One vector is turned by the same rotation once a tick. Each row is the vector after some number of ticks, and that number follows the row.
The counts run from 0 to 333.
[ -7   8   1  10  -5 -13  -1   2   3  -8  11   8  -2   3   8   0  25   7
  -7  -8  -3   9   8  10   3  -1  -5 -24  10  17   7  -8]  99
[ -2   8   5   7 -11  -8   6   9   9 -14   0  16  -4 -10   9  -3  14   5
   2  -9  -8 -14  -2   9   7  12   2 -26   5   2  12  -2]  176
[  2   7   9   4 -15 -12   2   0   4  -9   1  14  -6 -14   9  -3  14   3
  -5  -5  -5 -10   5   8   7   2   4 -23   9   9  14   6]  52
[ -6   5  -1  -5  -2 -14   0  -9  -8  -4   3   2  -7  12   7   7  26  -6
  -3 -11  -7  -5  14  -2  -4  12  -1 -23   4  12   6   3]  62
[ -3  13   5  15  -5 -13   0   4   5 -15   4  10  -7  -4  11   1  14   4
  -4  -4  -3  -7  -3  12   9   6  -4 -22   1   4  16  -6]  34
[  0   7   2  10  -4 -12   3  12  12 -14   6  19  -3 -12   5   4  10   2
  15   0  -9  -1   0  13   7   8   4 -21   6   8   2  -5]  216
[ -4  15   8  15  -3 -15  -4  17   9 -10   1   5  -5  -6   1  11  10   0
  19   8  -6  -2  -5   7  -4   3  -2 -19   7  11   8  -6]  67
[ -8   1   4  -6  -9  -4   4  13  -8  -4   6  -2   4   0 -16   6   7  -4
  10  12 -12 -17  -7   1 -13   3   9 -27  11   7   2   0]  228
[ -7   5   2   1  -7 -16   0   0   0   0   5   6  -3   2   3   3  25   2
   6  -5  -7   8  14   2 -10  -2   0 -21  14  21   1  -1]  248
[ -3   9   2  14 -13  -7  -6  10  -6  -6  14   2   0  -5  -7   5   7   2
  -3  15  -3 -10 -10  18   5   1   2 -25   3   4  11  -3]  13
[ -5  14   6   9  -6  -9   0  14  -3  -5   4  -6  -7   3  -6   7  10  -2
  12  13  -4 -15 -11   4 -13   6  -1 -22   7   3  15  -3]  2
[ -2   7  -6  -6   5 -17   2  -5  -2 -18  16   3  -6  10  -7  13  12  -1
  -4   4  -4   5  10  -1   1   0   6 -24  -1  14  -1 -10]  160
[ -4  12   6  12  -1 -10  -3  19   9 -14   3   8  -2  -8  -3  11   6  -7
  14   5  -8 -12  -9   7  -3   6   2 -22   4   4   8  -8]  151
[ -1   8  10  -3  -2 -20   6  -1   7 -14  -8   7 -11   2   6   7  21  -1
   2  -2  -8  -2  11  -6   3   4  13 -17   7  19   8   5]  168
[ -5   7   4  11  -7 -11   4  13   6  -6  -3   6  -1   0   5   6  21   1
  15   9 -10 -16  -7   6   4  19   5 -20   6   3   7   2]  271
[ -1   5  -3  -9   2 -12   8 -13  -3 -18  10   5 -10   8  -1   4  16  -2
 -11  -8  -7  -7  10  -3   1   7   5 -26   1   5   5  -3]  262
[ -9  -1   0  -2  -8   1   1  10 -11  -7  15  -4   8   1 -15   2  10   1
  -7   8  -8 -11  -7   7  -6  -3   3 -33   6   9   2  -4]  79
[ -2   5   3   9  -6 -14  15   6   9  -8   0   9  -9   2   4   2  21  10
  15   3  -7   1   2   0   2   5   9 -20  14  15   3  -4]  103
[ -2   9   5   3   0 -16   7  -3   7 -19   5   7 -10   1   6   2  16   6
 -11  -9  -4   1   4   1  11  -3   6 -23   6  15  11  -6]  139
[ -5   8   6  -8   0 -10  -1  10  -4 -14   3  -2  -2  -1 -16  15   2 -12
   4  16  -8 -18  -5  -1  -6   0  12 -24   2   5   5   1]  170
[-11   1  -3  -9  -1  -9  -7   0  -8  -3   9   0   4  10   1  10  26 -10
  -3  -6 -12  -8  10   2  -8  12  -2 -25   3  12  -1   1]  269
[ -4  12   3  -4  -1 -18   6   0   4  -6   1   6 -15   3   6   6  18  -2
  14 -10  -8  -2  14  -5 -13   9   2 -21  13  11   6  -4]  208
[ -4   6  -1  -1  -5 -11   4   7  -5  -7   5   0  -1   7 -11  15  12  -3
  14  21 -11 -15  -9   4   0  12  11 -21   2   6   0  -2]  188
[ -7   7  -1  -5  -3 -15 -11  -3 -10   1   9  -5  -2  10  -1  15  22 -11
  -5   9  -7  -7   9   2  -4   7   0 -21  -1  16   3   3]  127
[  1   1  -5 -10  -6 -12   1  -9  -9  -7  20  10  -2  -2 -11  11   8  -5
   5   2  -8  -2  11   5  -6   2   7 -29  -2   9  -6  -4]  218
[ -6   5  -1 -11   4  -8  -1  -2  -5 -15  15   1  -4   6 -10   6   9  -5
  -5 -11  -8  -1   7  -1 -13  -4  -2 -28   5  11   3 -10]  58
[ -5   9  10  13  -1 -16   3  14  13 -13  -7   5  -4  -1   6   8  20   4
   5  10  -5  -3  -4   3  10   4   6 -16   9  16   8   0]  45
[ -6   6   6   9  -2  -6  11  15   8 -20   4   2  -2  -1  -5   2  10  10
  -1   6  -6 -11 -13   2   7  -2   5 -26   9   5  12 -10]  140
[ -1  15   6   7  -8 -14   5  -2   1 -12   8   3 -14  -4   3  -3  12   8
  -7  -9   0   0   7   1  -5  -8   2 -26  12  10  19  -4]  201
[ -7   0  -2  -5  -4 -11  -6  -1 -11  -3   7  -6   1  12  -5  14  22  -6
  -6  17  -7 -11   2   3  -1   7   6 -22  -2  13   1   6]  43
[  0  12  11  10  -6 -11   0  14  11 -14   3  11  -6 -17  -2   3   4   0
   7  -2  -4  -2  -1   5  -1  -6   5 -24  13  11  10  -3]  256
